Where one turn sends some rows of the set: a few examples, then the rows asked:
q146: [  9  15   2 -28  13   0  19   9  13  35 -21  14  11   4  -6  17 -30   7
 -21   6  25  -5  12   2]
q79: [-19  26  18 -20   3 -25   5   3 -15  39  13   9  -5 -24  -9  -1  15  12
  21 -41  19 -19 -19 -11]
q728: [-10  19   5  22  23  -9  28  36 -22  38   6   4  15  -3   0   9  10   3
 -10 -49   4  -2 -19 -10]
q538: [ 24  35   6 -17  28 -14  19  -5  -4  31   2  37   7 -13  -7 -10  13 -18
 -21 -29  47  -2 -11 -15]
q783: [ -2  17   5 -30  54   2  35  -7  12  19  15  23 -18 -15 -17  -3   1   2
 -12 -51  28  -2 -14  14]
q291: [ -6  39   5  22  17 -26   7  38 -23  30   2   8  22 -12 -10   5   2  -4
  -7 -36  10   8 -21  -4]
q769: [  4  20 -10 -24  45  -4  16 -21  16  18  28  29 -26 -13  -7  -1   4  11
 -11 -37  30  -6  -6   8]
q852: [ 22  11  -2 -27  22   4  19  17   8  33 -11  -5  -1  24   7 -12   2   1
  -5 -13  19 -11  21  19]
q559: [  1  24   0   3   5 -32  28  11 -32  41  23  30 -15   2 -10  25  -2  19
   5 -37  31  -6 -20   3]
q5: [  6  32  -6  11  -6 -20  -5  26 -13  36  11   9  25 -27 -16  -1   3  -2
  -6 -31   9   9 -13  -4]
q916: [ 33  36  -2 -18  22 -29  23 -11  -1  16  11  29  -3 -14 -10  -9   5 -12
 -17 -25  50   4 -13  11]
q779: [  2  39  -8  -2 -15 -20  -5  13  -7  26  10  19   9 -35   2   7  17   6
  -7 -31   5   7  -9   7]
q626: [ 31   6  26  -6  13  12  30  13  -1  34  16  -8  14  -4 -17  25  -3   9
  -2  -7  17   6   7  29]
q679: [ 29  13  14  -8  10  22  35  14  -4  33 -25  -3   5 -10 -24  18  18  -2
 -30 -19   9  -3  -2   9]
q110: [ -4   5  -9  -9 -10  -5  32  17   1  18  24  12  -9 -31   4  17   6  20
   6 -42  -1  -9  -7  16]
q636: [ 11  28  13 -24  39  -4   0  14  10  26  -4   0   1  29   8   0  -2   9
   2 -13  13  -1  15  24]
q380: [  0  14  15 -17  56  -4  49  -6   7  33   7   6  -5 -15 -10  -9  -3   0
  -6 -48  39   3  -9   1]
q520: [ -3  25  22   0  58 -17  32  -8   5  30   6  14   3 -10  -8  -7  -9  -2
  -1 -31  43   0  -5 -13]
q697: [ 24  30  22  10  19  -4  24   8  -1  14 -22 -19  -3  -5 -15  14  11   2
  -7   1  17  -4   4  23]
q980: [ 18  21  21 -15  19  29  -3   7  -4  27   5   9   3  -4  -6  14  35   2
 -15  -8   2 -23   4   6]
q113: [-15   8   3  11  26  -3  33  41 -15  20  15  10   7  -5  -9  18  -5  12
   1 -51   0 -14 -20  -1]
q399: [ 24  21 -16 -18  29 -20  17 -19  11  19  30  23 -14 -13 -13  -7  -5   3
  -8 -22  43  -1  -4  12]
q185: [ 24  15  13  -1  21   9  -4  13   3  13   6  -9   6  -6 -29  10  -1   1
   2   7  10 -22  10   8]
q58: [  1  20 -17   4  14 -28  16  11 -26  37  15  26 -19   3 -31  21  -7  18
  -5 -43  22  -6 -25  -2]
q526: [  3  18  11 -19  -5 -25  35  15 -31  43  24  29  -3  -9  -7  18   5  11
  10 -42  32 -13 -23   0]
q791: [  3  28  -5 -24  19   2  13  12   7  24 -32  19  -7   8   7  10  -6   6
 -25   0  21 -15  14   4]
q976: [ 26  28  36 -23  22  14  19  24 -10  12   1   9   6  -5 -13  23  23  -3
 -12 -19  11  -4  -6  42]
q613: [-14  21   5 -15   7 -29   8   1 -10  39   6 -10  -6 -23 -31 -11   3   9
  17 -44  15  -8 -22  -4]
q506: [ 15  20  -5 -35  23   2  18  26   3  12 -27  10  -8  14  -9  -1  -7  -2
 -15 -14  19 -18  11  22]
q460: [  2  26  -7 -16 -15 -17   9  20  -1   8  17  21  -3 -38  -6  13   5  10
   6 -38   3  -3 -12  21]
q701: [ 10  27  25  11  29  12  11   0   2  33   5   8  -4  -1  -7  40   2  22
 -14   2  12   1   9  11]
q660: [-18  16   3   5  16  -9  37  24  -7  11  19  12 -13 -13   8  22   5  23
   8 -45  -1 -13 -14  12]
q493: [ -5  22 -19  -2  10 -22  14   6 -21  45   2  11 -20  -5 -33   9  11  12
 -12 -55  12  -1 -26  -6]
q807: [ 13  19  15 -41  38  10  -1  21  12  37   3  11  19  21  -6   9 -13   6
  -7 -22   9   1   5  14]
q118: [  7  30  15  -8  49 -12  13  -2  -4  29   7  33  14 -12 -17  -8  -4 -12
  -9 -28  46  -8  -9 -27]
q65: [-11  31  -6  -8  11 -31  13   3 -16  37  -4  -5 -18 -14 -33  -5  11   8
   1 -53  13   1 -27   6]
q810: [-11  26  23 -27   2 -24  17  16 -25  32  18  27   0 -20  -8  11  10   7
  19 -44  25 -20 -25  -5]
q256: [ 12  24  20  -9  32  24   9  20  -3  14 -14  21   3  -6 -34  38  -1   6
 -22 -14   7  -8  -3   7]
q466: [  9  24  21 -40  26   6  17   9  11  50 -12  11  19  15  10  16  -3   5
 -23 -21  15  13   4  14]
q979: [  7  29  22 -30  22 -10  19  12  12  31 -23  14  15  10   0  24 -25   2
 -19  -6  22  13   0  21]

q5 -> q291
q506 -> q791
q538 -> q118
Now find these:
q526 -> q810
q980 -> q185

Where one turn sends some rows of the set: a few examples, then the rows asked:
q691: [ -5   1  52   2  13  43  30  20  -3   8  10 -18  -4   3]
q369: [-12  38  25   5   9  31 -21 -11 -23 -17   9 -13 -16  10]
q213: [ -1  15  54 -22  48  26  15   0  12   5  15  -7   2 -13]
q530: [-14  39  27   5   9  36 -18 -15 -22 -18   7 -12 -15  10]
q317: [ -9  13  38  -9  64   0  -9 -14  -9  -3  27 -22 -21   1]
q962: [-15  19  43   5  37 -17  11   6 -18 -14  13 -27  -6  -5]
q112: [-20  39  28  -5  38  42  -7   0  -8   4   3  11 -14  17]
q956: [-10  -2  45   4  22   1  26  -6   8   4  27   2 -11  -6]
q646: [-12  21  31  -4  28  31   8  -5  25  13  21  10 -27  -8]
q367: [ -4  40  26   0  29  10 -10   0 -13  -8  26 -36 -25 -11]
q945: [ -8  44  27 -14  57  18   0  14   0  12  21 -11 -24  -7]
q444: [ -2  -7  42   2  52  48 -11  -1 -17  -3   4  -7  -7 -14]
q47: [  3  13  29   1  23  52   8 -13   6  23   1 -10 -10  20]
q8: [ -4  38  26  -4  29   9 -13   1 -16  -8  27 -37 -24 -11]
q850: [-12  10  44  -6  31  30  -7   8  11  15  30   9 -31  15]
q837: [ -3 -12  -1   1  19  33  -3  -8  -1   4  14  -9 -23  -6]
q372: [-14  20  38   8  32 -16  12   5 -15 -11   7 -23  -7 -19]
q752: [-18  43  25  -8  38  42  -9   0  -7   6   2  14 -15  15]
q971: [ -1   9  58 -23  50  24   7   8   5   8  19 -10  -1  -5]
q777: [ -3  16  28 -11  55   5  -3 -17 -14   0  17 -11 -24 -29]
q927: [-18  31  27  10  41  18   5  -9 -24 -21  -2 -47 -11  10]
q913: [  4   6  30  -5  24  51   0  -3  -6  26  -1  -4 -13  19]
q832: [-13  29  53  12  47  20  33   2  -6 -22  -8 -16 -17  -9]
q259: [-10  17  14  29  12  11   5  -9 -21   5  -5 -26 -17  22]
q676: [-15  20  23   2  32  24   1   3 -42 -15 -11 -35 -14  -9]
q983: [ -7  16  11  27   7  13   3  -1 -26   4  -8 -19 -19  11]
q428: [ -9   4  45  14  59  46   0 -21   6 -10   8 -19  -3   0]
q709: [-10  17  11   6  13   7  32   8  -3 -11   3 -13 -34  -2]
q189: [ -7 -10  27  14  46  -5  10 -18 -25   8  14 -14  -8   7]
q343: [-22  34  27  15   9  47  14   5   6  -6  -3 -19 -15  15]
q743: [-11   9  24   7  21   2  18  20  -8  -9  15 -19 -36  29]
q59: [ -8  -6  12   9  28  27  -6 -14  10  -2  25 -23 -21  25]
q965: [ -4  -1  31  17  38  35  22  -6 -23   8  -7 -39   0  16]
q974: [-10  44  27 -12  56  18   1  13   1  14  22 -14 -23  -5]
q735: [ -7   8  54   8  16  41  31  11   6   5  12 -20  -1  10]
q939: [ -5  -9  18  12  41  -3  17 -24 -22   6   8 -13  -6  -4]
q494: [ -1  -1  25  14  35  38  25  -3 -28   9 -13 -35   0   2]
q986: [-19  22  29   7   8  46   2  26 -15  -1   2 -13 -20  18]
q292: [-10  13  59   2  47  18  15  25 -26 -16  -2 -13 -21   0]
q952: [-9 -8 50  1 20  2 20  3  1  5 29  3 -9 -2]

q444 -> q832
q913 -> q213
q939 -> q965
Now find these:
q343 -> q850

Where one turn sends some rows of the set: a few examples, then the rows asked:
q502: [  6   0  -4  -2   9 -20   1   7  -8  12  -3   6  36 -17  12  21   1  -7
  -9   1   8  -6 -14 -18 -23  43 -18  -6  17  14 -19  -4   5 -12  26  -6
 -29 -23  -7  -9 -11  -6   0 -24  17]
q214: [-14  -1  17  -1   7 -10  18  -5   7  -6 -23  28  -9  18   1 -25  -4  11
  -1 -17 -15  -2 -20 -13  27  16 -34 -10  -4  -2   5  27   6 -36 -14  28
 -18   1  11 -12   3 -11   5 -21   5]
q932: [  5  -7  -9   6   0  -7   3  13 -16  -5   7  18  22  -5   3   9  20 -12
 -10   7  20   2 -27 -20 -20  10 -16   1  11  -3 -23  -2   4  -4  36 -10
 -34 -20 -17   6  -5 -21  10 -35  11]
q685: [-23   7   7  -3  -4  -5 -16  28  28 -11 -14  -9  -3  -6  13  15   1  -5
 -17 -12  -3  17   1 -38  -6  -6  16  14   5   5  12  -9  10   4  -9  12
   0   2   1 -22  -5  13 -22 -32 -11]
q75: [  4   8 -19   7  30 -10 -19  12   3   1  -4 -13  18  -2  -2   2 -21   2
   3 -19  32 -32  -6 -22   4   7 -14  13   9 -16 -13  -5  15  33  15  -3
  13  -5 -11  -7 -19   6  10   2   8]
q439: [ -3  16 -10  37   0 -17 -27   1  30  15   6   1  18 -18 -19  23  -9   3
   6  -5 -12  12 -28  23  21 -17   0  -9 -14  -8   7   8 -15  -8  14 -11
 -16   8   2 -12   0  -9   0  -5  14]
q739: [-26  14 -14   2  12 -13 -12  40  17 -12  -5  -7 -11 -12  18  12   6   6
 -18  -9   3  25   2 -12   3  -8  -3   8   0  16  17   1  15  15  -5  12
   9  12 -10 -17   2  -2 -26 -43  -4]
q686: [ -5  -1  -8  37  17  -7  -2   0  13   4  -2  20  14 -14 -11  17 -14  11
  -2  -4 -13   9 -40  30  25 -16   1 -19  -8   0   7   3  -8  -2   1 -20
  -2  30   8  -4   8  -9   5  -9  10]
q469: [  6   8  40   0  15 -24   0 -14   6  22 -28  14  -2  16   5  -6  -5  21
  -6 -10  -8   6 -18 -18  31  15 -42   3  17  -7  -2  12  10 -22  -8  10
 -12   5  16  -7  -8   0  -6   0   4]
q265: [-17   6  18  -4  15 -19  14 -17   4   9 -29  26  -4  -1   7 -16  -9  27
  -5 -23 -11   7  -8 -23  25  18 -27  -2  15  10  -5  25  12 -22 -19  14
  -9   5  15  -5  -8 -20  -9 -16  14]
q434: [  7 -34   4   2  11  -9 -14  10   6 -20  12   8   3  -6   2  -5 -14  -8
  14  17  11   0 -16   3  -3  37   3   8   8 -10  -2   8 -29   5   8   4
   6 -14  21  -4 -22 -15   2   9   1]
q383: [-21  23 -10   6   3  -6   7  42  12 -14 -11 -11 -15  -4   2   4   2  -2
 -16  -4   3  17 -21 -22  -2  -7  -9  -1  -9  14  17  -4  21  -1 -10  24
  -8  -1 -20 -31   8  -1 -18 -48   4]
q356: [ 11  10  -1   6  21   1  -3   2 -14  -5 -10  -1  -2  -7  -4  -8 -17   5
   1  -3  44 -35  -7 -18   5 -14  -6  -1  14 -19 -16  -8  11  18  26   5
  -5  -1 -23  -1 -16 -10  15   0  27]
q486: [  3 -34  -5 -13   4   7 -12   6   0 -21   8   6  -7  12  15 -24   1   1
  17  22  17   4   2 -12   2  21   6   3   8 -19  -3   2 -12   2  23   3
  -2 -10   1 -13  -6 -32  14  -1   8]
q723: [ -6  11  -8  34  15   9  -7  10   8   1  -7  -1  -1  -4 -14   4 -12   4
   7  -3 -17  -5 -39  19  24 -23  -7 -28 -27  -5   6   6 -12  -5   1  -1
   1  25  -7 -20  14  -6  17 -10  13]

q383 -> q214
q685 -> q469
Now find these:
q739 -> q265
q434 -> q75
q486 -> q356

